[[ 57.8  -6.1  -8.6 -24.0]
 [ -5.2 -52.4   0.9   0.2]]
->
[[ 57.8  -6.1]
 [ -5.2 -52.4]]

[[-34.0  53.2 -10.5 -15.5  22.1]
 [  3.4  21.9 -32.1 -15.1 -56.2]
 [-46.9   4.3 -11.8 -29.6  23.5]
 [  1.2  27.7  37.2  28.0  25.3]]
->
[[-34.0  53.2]
 [  3.4  21.9]]

[[-33.1  49.7 -49.7  64.0]
 [-47.2  15.9 -21.7 -13.1]]
->
[[-33.1  49.7]
 [-47.2  15.9]]

[[ 32.6 -40.6  37.2]
 [-50.7  31.7  15.9]]
->
[[ 32.6 -40.6]
 [-50.7  31.7]]

[[-32.6   7.5  52.6 -13.8]
 [-11.5  -0.1  15.8  -6.4]]
->
[[-32.6   7.5]
 [-11.5  -0.1]]

[[ -7.8   4.5 -10.6  -3.4]
 [-37.2  35.4  19.4 -39.8]
 [ -6.1   8.3   6.2  -7.2]
 [-48.0  47.9  34.4 -53.4]
 [-39.4  38.7  19.0 -44.0]]
->
[[ -7.8   4.5]
 [-37.2  35.4]]
---
[[-18.6  17.2  25.9]
 [-51.1  49.5  15.9]
 [-48.4  49.1  23.8]
 [  0.2   7.5   3.9]
 [ -4.9  12.7  12.3]
 [-61.4  61.5  32.5]
 [  1.0  -0.5   4.1]]
->
[[ 17.2  25.9 -18.6]
 [ 49.5  15.9 -51.1]
 [ 49.1  23.8 -48.4]
 [  7.5   3.9   0.2]
 [ 12.7  12.3  -4.9]
 [ 61.5  32.5 -61.4]
 [ -0.5   4.1   1.0]]

[[  5.9   5.7  -5.4  -3.1  32.2 -54.3 -27.0]
 [-49.4 -18.8  -9.8 -37.0  10.5  -0.8   7.2]
 [-24.9  -6.8 -10.8 -26.0  36.3 -50.9 -20.5]
 [  3.0  -1.9   7.1   9.6 -34.5  55.7  26.1]
 [-37.4 -11.3 -12.7 -33.3  33.0 -41.3 -13.7]
 [ 45.0  18.1   6.9  31.3   2.1 -17.3 -15.7]
 [-40.1 -13.0 -12.4 -35.2  30.8 -37.6 -11.3]
 [ 47.5  16.8  12.0  38.2 -23.7  22.8   3.6]
 [-47.8 -18.6  -8.0 -34.4   3.1  10.2  12.8]
 [ 36.5  15.7   3.5  22.8  12.7 -33.3 -21.2]]
->
[[-54.3 -27.0   5.9   5.7  -5.4  -3.1  32.2]
 [ -0.8   7.2 -49.4 -18.8  -9.8 -37.0  10.5]
 [-50.9 -20.5 -24.9  -6.8 -10.8 -26.0  36.3]
 [ 55.7  26.1   3.0  -1.9   7.1   9.6 -34.5]
 [-41.3 -13.7 -37.4 -11.3 -12.7 -33.3  33.0]
 [-17.3 -15.7  45.0  18.1   6.9  31.3   2.1]
 [-37.6 -11.3 -40.1 -13.0 -12.4 -35.2  30.8]
 [ 22.8   3.6  47.5  16.8  12.0  38.2 -23.7]
 [ 10.2  12.8 -47.8 -18.6  -8.0 -34.4   3.1]
 [-33.3 -21.2  36.5  15.7   3.5  22.8  12.7]]

[[ -6.4   9.5 -57.2  10.7  28.5 -30.9  -1.5   0.0 -12.6   9.2]
 [ -5.3  17.3 -48.3  15.0  24.6 -40.0  -5.7   3.9 -15.6   6.6]
 [ -2.9  21.4 -39.7  18.1  22.5 -44.4  -7.3   5.9 -18.3   4.2]]
->
[[-12.6   9.2  -6.4   9.5 -57.2  10.7  28.5 -30.9  -1.5   0.0]
 [-15.6   6.6  -5.3  17.3 -48.3  15.0  24.6 -40.0  -5.7   3.9]
 [-18.3   4.2  -2.9  21.4 -39.7  18.1  22.5 -44.4  -7.3   5.9]]

[[-33.0  17.7  -5.1  47.9 -30.9 -14.9 -61.6  -8.1]
 [ 37.6  47.5  33.1  -3.6 -34.7 -25.1   4.6 -51.3]
 [ 12.4 -44.0  51.9  38.8  55.0  -0.4  33.8 -61.6]]
->
[[-61.6  -8.1 -33.0  17.7  -5.1  47.9 -30.9 -14.9]
 [  4.6 -51.3  37.6  47.5  33.1  -3.6 -34.7 -25.1]
 [ 33.8 -61.6  12.4 -44.0  51.9  38.8  55.0  -0.4]]

[[  4.5  33.2 -19.3   4.2  28.6  60.6  50.2   1.7]
 [ -0.3   4.5  -7.3  -1.4   2.5   9.4   6.4  -0.3]
 [  9.9  -0.9 -12.9  -0.6 -12.4  -8.5 -17.9  16.3]
 [  3.9  30.5 -17.6   3.8  26.5  55.8  46.4   1.3]]
->
[[ 50.2   1.7   4.5  33.2 -19.3   4.2  28.6  60.6]
 [  6.4  -0.3  -0.3   4.5  -7.3  -1.4   2.5   9.4]
 [-17.9  16.3   9.9  -0.9 -12.9  -0.6 -12.4  -8.5]
 [ 46.4   1.3   3.9  30.5 -17.6   3.8  26.5  55.8]]

[[ -0.1  51.1 -49.3 -37.9  -9.0]
 [-14.0  -1.4 -27.7  -4.7 -22.2]
 [-22.3 -57.6  14.7  30.3 -26.0]]
->
[[-37.9  -9.0  -0.1  51.1 -49.3]
 [ -4.7 -22.2 -14.0  -1.4 -27.7]
 [ 30.3 -26.0 -22.3 -57.6  14.7]]
